Here are some numbered points:
[-17  -2  -7   7  11  25 -41 -60 -22  13 -94  32  10  54  73  13  25  34 -58   3  16 -17 -27   8] 0
[ -6  30  38 -27  43  -7  84   5   8  39 -10  -5  -6  24 -13   1  24  27  30 -13  -9 -44  26 -44] 1
[  36    6    6   86  -44  -33  -27   11   13   32 -120   17  -41   43   25   39   -3   75  -41   -4  -14   26    4  -54] 2
[ 42 -10 -13 -43 -10 -24   0  -3 -19 -18 -34  33 -10  45   1  11  60 -38  14  13 110 -72  14   1] 3
[ -40    6  -50   12   44  -43  -52  -12  -64  -15   52  -22  -44  -38  -51   70   27   20   18  -32   13  -42 -105  -26] 4
[ 16 -36   2  18  17  32  63  51 -11  -9 -23 -17   3  17  16 -59  -6   0   9  -3  33 -91  32 -14] 5
[ 11 -47  12 -16  18 -32  41  16  77 -20   2  25  -8 -20  42 -32 -36 -35  38 -33 -77 -10  10 -12] 6
[-19  42  15 -18  33  16  22  22  16  -2  30  18 -17   0 -42  16   1 -34 -14  16  -1 -39 -17  28] 7
[   2   32    8  -57    0 -100   13   29    3   23   19   13  -12   11  -23  -12    0   21   42   14  -23  -32    9  -29] 8
[  0 -27  33 -26  32 -31  34  17  31 -18   4   0  27  76   0 -51  15 -17  20  27  35 -48  -8 -17] 9
[ 12  27  86  85 -57  52  54  31 -16 -23 -12  17 122 -96 -13  31 -76  13  24  41 -24  76  40 -24] 10
[-35  44  -5  47 -23 -46 -61 -23 -30 -37  59 -39 -25 -95 -40  75  36   7  -8  43  16   8 -43 -26] 11
[ 51  20  46  78  -6 -41  22 -28   5 -15  24 -20  45 -43  35 -25 -65  56 -15  17  -6  81  43  17] 12
[  7 -26  29  18 -16  -7  32   2  31 -52 -23 -13 101 -46 -39  14 -63 -43  25  60  65  52  59   8] 13
[-15  69 -28  23   7  17 -53 -33 -17  -8 -11 -27 -24 -94 -55   0   3 -48  12  -1   7  31   3  28] 14
[  3  33   3 -13 -28  37  26  33  34  24   4  16   0  29 -17  99  45 -15 -25  31 -42  18  24  -1] 15
[ -4   1  -9  50 -64 -30 -32 -15 -71 -68  71  13  28 -21 -48  81  10  13 -34  64 -30  30 -41  19] 16
[-76 -32  -8 -19   0  33  23  39  31   0 -54  34  12  43   4 -19 -46  -4   8 -10   8 -36  27  -2] 17
[ 55   1  -2   1  -7 -17 -25 -63  34  18 -30  73  12  28  68  85  -4  10  -3 -21 -16  42  36  36] 18
Which two points above are nearest to each new point, looking only along the 7 directions in which the numbered points spread most? Their numbers follow each, nearest first.
[-21  24  36  -2  51  44  39  16  46  17  -9 -22  40  11  -9 -13   1   9  34 -42  15  -8  32 -13] 17 1
[-17 -12  -6  48 -17 -23   5  17 -79 -49  93  21 -31 -28 -31  35  27 -87  -5  31  -6  19 -58  21] 11 16
[ -2   2  92 -88  30  27  44  93  41  30 -75  27  29  13  21 -82  -6 -25  27 -17 -56 -42  60 -26] 17 1
[ 31 -17 -24   5  -6  67  14  -7  18  -1 -21  20  81  50  25  -4 -14   3   4  29  37 -87 -15 -11] 17 5
[  7 -13 -58  -3 -10  16  29  23  58  12  -7 -34  18  66 127 -16   9   5 -50 -63  18 -38  -7  22] 17 0
[  54   35   22  -41  -28  -36  -14    0  -26 -127   34   16  -22   23  -44   24   21   13  -23  -13  -15  -37  -44  -36] 8 7
[-24   2  30  25  27   2 -20   1  49   5   3 -18   2  18  -3  -8  10  31 -47 -26 -19  -8  14 -15] 1 17
[ -14   68   46  -13   42  -17  -14   13   28   16   14  -60   30 -127  -95   -6   -4  -64  -13  -11   16   18   19  -44] 14 7
[ -97  -42 -127    4   24   40  -61  -11  -74  -27   97  -42  -67   43   14   62  127   25  -32 -116    2  -56 -114  -15] 4 11
[ -8 -16 -34  28   9  -9 -38 -25  16  26  35  16  19  29   1  41  20  15 -23 -43  11 -22 -16  19] 7 0
[-47  -6  35   9  33  87  22  25  -2  -9   1  17 -21   5  63 -44  -4 -35 -40  -4 -24 -60  16 -12] 17 5
[ 31  -9 -15 -20  35  27 -15 -19   1 -68   4  33  32 -17  -3   1  22  -9   7  63 -25  90   5 -31] 7 13
[   0   91   87  -12  -28    0    5  -48   29   17    2  -30    5  -62  -73 -127  -31  -20   24  -49   21   68    5  -11] 6 14
[  19   35  -80  -32   -3   77  -23   58  -27   -3  -11  -14  -27   85   24   49   20   19  -40 -114  -17    4  -48   54] 0 7
